Families of rows that turns and mirrors carry onto each other, the same ones carrying the whole set onto itself: the rest of each named row's family, in list order:
11 families of 3 rows:
Deki: [-20.8  -7.1  11.2 -15.1  -5.8  -9.4   5.9  -7.3   2.6 -13.5   1.5  45.1
 -11.9]
gofu: [-12.3   5.4  -8.1  16.0  -2.3  21.2  -9.9 -21.9 -26.4  26.4  -3.5 -11.0
  -5.9]
sev: [  4.0 -32.9  -3.8 -22.4  -7.2  -4.8  19.8 -28.1  16.4 -14.6  10.5  21.6
   2.5]
mit: [-22.0   4.9 -17.5  17.2 -13.4  16.0 -16.2  -1.6 -15.7  28.7  -4.6  -3.0
  -5.3]
zufid: [-22.8  17.2 -11.3  13.4  -1.4   4.5 -13.5   8.4 -25.4  22.2  -0.1  18.8
   0.7]
voru: [-17.2 -25.4   6.2 -13.2 -17.8  -4.9   9.1 -16.7  17.4 -16.3  -4.4  26.7
 -18.8]
tiv: [ 35.5  -3.3  -0.7  12.4   4.5 -30.7  15.8  16.0   6.7   3.2  -5.6 -10.0
  22.8]
veta: [  0.2  -3.6   3.3  18.0 -14.6   3.8  -5.8  -7.8 -29.9  43.3  -4.0  -4.7
   4.3]
Zuges: [-10.3 -11.7 -22.5   3.7  -8.8  19.9  -6.9 -24.5 -21.9  33.2  13.7   1.7
   6.8]
Gimo: [ -0.7 -32.0  11.0 -11.8 -16.5  15.0  -7.7 -32.8   3.2  -8.9   3.1  29.4
  -6.7]
fakis: [  5.7 -32.7  29.3 -11.6 -18.8 -16.5  17.9 -22.1   3.7   2.6  -2.7  22.7
  -5.7]
Nileg: [ 25.3   8.9 -17.6  12.7  19.3 -19.0  12.3   7.7   9.4 -16.8  -8.8 -21.1
  14.7]
Gogid: [ 37.2 -11.8 -14.7   4.7   5.7 -11.4  -0.3   8.0  20.9 -28.1  -2.4   2.9
  22.9]
Zuke: [ 14.4   4.5 -22.9  11.0   5.8 -22.9   7.9  25.7  20.1 -15.9  -8.7  -8.2
  11.9]
Goz: [  5.3  14.5 -12.0   5.9  12.9 -27.6   5.3  27.6   7.4 -15.4  -2.4  16.8
  14.8]
Zom: [ 38.0   5.1 -18.1  17.7   6.6 -16.4  -0.3  11.7  12.5 -20.6  -3.3  -9.7
  13.9]
kivu: [  7.0  -5.4  13.4 -14.2  -4.0  -5.6  24.1 -29.3  31.4  -1.5  -2.7   5.2
 -30.3]
kal: [ 18.6 -15.8  -6.7  13.8  10.7  22.6 -14.6 -13.0 -35.3  24.0  -8.2   7.5
 -16.4]
bis: [ -5.4  15.2  -4.0   7.6  -4.7  17.6   2.7 -25.0  -0.6  38.5  -3.3 -14.1
 -25.3]
ved: [ 18.2   4.3 -13.6   5.3  16.4 -21.2  10.7  33.9  15.2  -7.8   2.9  -9.8
   3.5]
Zona: [ 26.0  21.7 -14.4   8.8  12.0 -14.2  17.1   2.3  24.7   7.9  -7.0 -24.6
  -7.3]
zor: [  5.7 -22.8  28.8 -12.6  -6.7   6.8  19.8 -30.9  15.0  -5.3  -6.3  23.8
  -9.5]
razon: [  1.6   4.6 -11.7  23.0 -13.7  21.5 -22.8 -17.6 -27.1  23.3   1.1  -2.1
  -5.7]
Biki: [-18.1   4.6  -6.3  11.6  -2.8  16.1 -13.6   6.8 -19.0  35.7   6.6  -5.1
 -13.5]
Dedo: [ 47.7 -10.7 -16.3  13.2  28.6  -4.0   1.6  10.0  -9.7  -6.3 -10.9  -1.4
   0.8]
zer: [-10.3 -24.2  18.0 -21.0  -5.0  -4.5  12.9  -6.8  15.2 -10.3   7.8  23.4
 -26.1]
Gumam: [ 27.6 -37.9  10.7  -9.3  13.6   2.7   6.9 -19.7  -3.8 -13.2  -7.2  26.8
 -22.1]
Siniv: [ -3.9 -21.8  16.0 -17.5  -3.4  -2.3  19.1 -33.1  11.4 -22.0  -4.4  15.8
 -16.2]
legaz: [ 37.3   9.1  -1.9  12.9  16.8 -13.9  18.8  10.1  18.8  -7.4  -9.4  -9.9
  19.7]
zuvab: [  2.3   8.3   2.2  21.7  -3.7  24.0  -5.9 -16.0 -18.8  38.6  -6.3  -6.3
   3.0]
fuzo: [ 26.4  -2.8 -36.8   5.1  11.9 -15.6  11.5   6.7   8.1  -0.5  10.3 -12.6
  27.2]
Sadun: [  9.1   1.1 -21.8  20.4  -5.1  22.1 -26.8  -4.5 -19.5  21.6  -0.7  -6.6
  15.7]
galag: [  9.2 -26.5  15.5  -8.8 -14.6   0.1   2.4 -31.3   9.7 -23.8   0.6  25.9
 -17.8]

Which other rows belong to the same family as fuzo? sev, Zuges
Which other rows belong to the same family as Gumam? kal, Dedo
Which other rows belong to the same family as zuvab? zor, legaz
Which other rows belong to the same family as Gimo? Gogid, Sadun
Which other rows belong to the same family as razon? Zom, galag
Which other rows belong to the same family as Deki? zufid, Goz
Which other rows belong to the same family as fakis? tiv, veta
Which other rows belong to the same family as zer? ved, Biki

